One vector is turned by the same rotation once a step. Each row is the vector after some number of steps, and that number follows the row.
The counts run from 0 to 164.
[120 194 135 120 160 117 141  95  92 124 111 135 135 108  78 118 122 102
 122 135 139 138 159 119 150 156  87 113 117 159 138  85  86 145 124 175
 143  93]
37
[142  63 100 118  96 147 109 103 158 130 117 101 100 141 178 119 119 158
 160 138 113 142 111  83 121 132 148 137 134 148 112 133 167 121  79  79
 154 151]
3
[100  90 145 108 132 149 123 130 148 120 118 111 151 121 148 124 116 156
  85 158 198  81 163 158 113 161 120 125 103  71 122 128 115  89 120 127
 131 137]
100
[133  58 100 111  92 143 108 107 162 135 119 104 104 142 185 119 116 156
 156 132 137 127 122  93 120 141 154 146 122 135 109 139 150 122  80  75
 154 151]
4
[137 141 160 136 144 151 120 113  94 101  91  98 163 106  95 151 128 133
  97 179 115 144 111 126 126 153  88  94 169 116 100 123 159  77 104 150
 129 120]
106
[118 114 145 157  96 123 123  98  86  75 106 149 161 100 101 124 145  91
  84 171 141 122 149 114 147 158 106 126 141 173  80 149 139 117 124 121
 145 137]
27
[129 174 100 105 182 116 146 106  94 161  97 153 114 146  97 147 119 128
 164 106 137 145 120 101 131 145 141 104  92 148 136  67  86 144 101 119
 122 110]
129
[143 141 114 142 144 119 133 108  73 103  86 166 143 131  79 175 133 117
  93 176 126 127  91 107 132 171 125  94 110 140  98 120 147  99 137 113
 132 156]
119
[115  90 148 112 103 165 108 113 149 110 101  71 129  91 154  99 112 144
 101 169  94 150 125  97 133 140  90 137 162 146 140 132 182  99 117 144
 159 136]
94
[148 157 124 141  97  82 131  93 113 105 126 151  95 129  84 123 123  93
 108 167 119 137 121 103 168 175  86 129 123 172 130 132 134 148 156 153
 174 152]
41
[126 142 116  97 161 131 129  95 138 147  99 138 117 145 114 137 103 155
 117 149 186 108 143 120 129 186 107 107  72  96 141  82  90 109 108 129
 153 139]
114
[134 163 167 136 124 104 134 100 125 113 148 119 137 145 103 128 134 111
 134 111 200 110 180 163 141 163 102 120 143 103 103 126  68 136  80 156
 133 107]
33
[119  81 146 117  94 161 102 104 158 108 112  81 119 100 161 100 111 152
 100 176 113 137 129 101 135 147  98 137 148 132 134 143 180 100 112 138
 168 142]
95
[153 146 123 144 103  63 138 124 141 117 164 163  92 165 105 137 126  99
 113 132 179  92 135 159 150 172 124 136  97 108 118 148  94 155 154 136
 146 156]
45
[ 89  96 122 128 152 170 128 132  81 109  85 127 197  96 138 136 149 131
 122 142 128 118 143 118  99 115 161 112 135 159  85 119 136 103 100  89
  93 110]
11
[112  72 154 129 102 142 119 167 160 123 151  83 131 126 186 117 129 151
 129 116 150  97 148 175 107 110 154 149 159  80 114 166 143 110 114 119
 107 127]
85
[ 94 118 151 111 161 161 133 136 110 119  96 119 180 104 122 135 127 146
  82 164 178  92 156 161 108 152 115 106 115  83 115 113 118  76 125 139
 113 118]
102
[164 194 119 147 142  90 145 136  92 131 140 132 100 132  82 150 129  97
 144 124  71 162  84 123 147 125 116 118 154 164 141 115 140 152 151 167
 125 113]
53
[142  89 101 118 120 156 111 111 131 132 101  92 117 123 157 130 117 156
 161 143  69 165  87  72 120 122 143 122 149 164 121 123 180 118  90  94
 140 131]
1
[149 136 170 158  91  99 128  98 125  89 147 120 133 144 108 134 142 103
 123 133 189 109 166 155 147 166 104 123 158 109  78 155 101 130  82 136
 144 128]
31
[106 138  87 126 154 110 149 189  94 143 132 161 129 116 124 141 136 111
 121 117  88 109  98 147 116  94 169 139 106 155 147 120 139 146 197 126
  90 127]
64
[ 85 119 129 126 126 142 122  98  84  88  87 148 172  88 106 110 135  99
  86 168 147 118 164 101 139 157 110 124 109 182 100 118 127 124 129 120
 141 127]
25
[116 145 109 114 170 130 136 108  90 127  78 168 149 122  88 162 121 130
  94 177 150 114 113 106 127 174 120  97  79 134 121  91 122 101 145 115
 136 144]
117
[140 137 128  96 149 127 125  85 155 144 109 121 108 153 121 135 100 158
 121 149 191 110 142 122 133 187 102 109  84  84 137  91  97 110  94 133
 159 139]
113
[140 136  90 133 123 100 136 109  91 122 102 172  99 136 105 142 133 103
 149 140  96 152  93  72 149 148 146 121 105 194 119 110 144 150 135  92
 148 146]
133
[129 173  92 110 176 121 144 104  87 152  90 160 113 139  95 145 126 122
 160 118 118 150 115  89 134 144 139 106  95 172 136  69 100 143 111 113
 130 112]
130
[141 124 163 147  73 112 124 139 156 111 182  70 114 118 151  92 132 113
 150 117 117 134 163 153 141 112 109 162 182 130 127 158 133 157 114 166
 130 109]
163
[151 105 103 148  84  80 128 119 115 113 137 172  85 167 130 148 144 104
 159 118 136 127 110 105 144 150 167 139 112 160  95 149 135 163 121  74
 140 163]
136
[100 103 132 138 140 170 125 127  78 103  86 117 194  96 126 139 151 126
 124 146 114 131 134 113 106 114 150 112 154 168  80 128 146 100  90  91
 101 106]
12
[ 77 126 135 136 125 128 145 170  84 108 139 136 174  86 128 102 157  93
 121 131 111 111 167 145 117  91 150 150 130 173 119 134 124 153 172 135
  86  98]
157
[132 106 121 135  70 102 130 118 143 124 152 119  81 130 159  96 136 105
 178 106 104 150 148  93 155 117 140 162 142 185 122 143 132 180 113 112
 146 126]
149
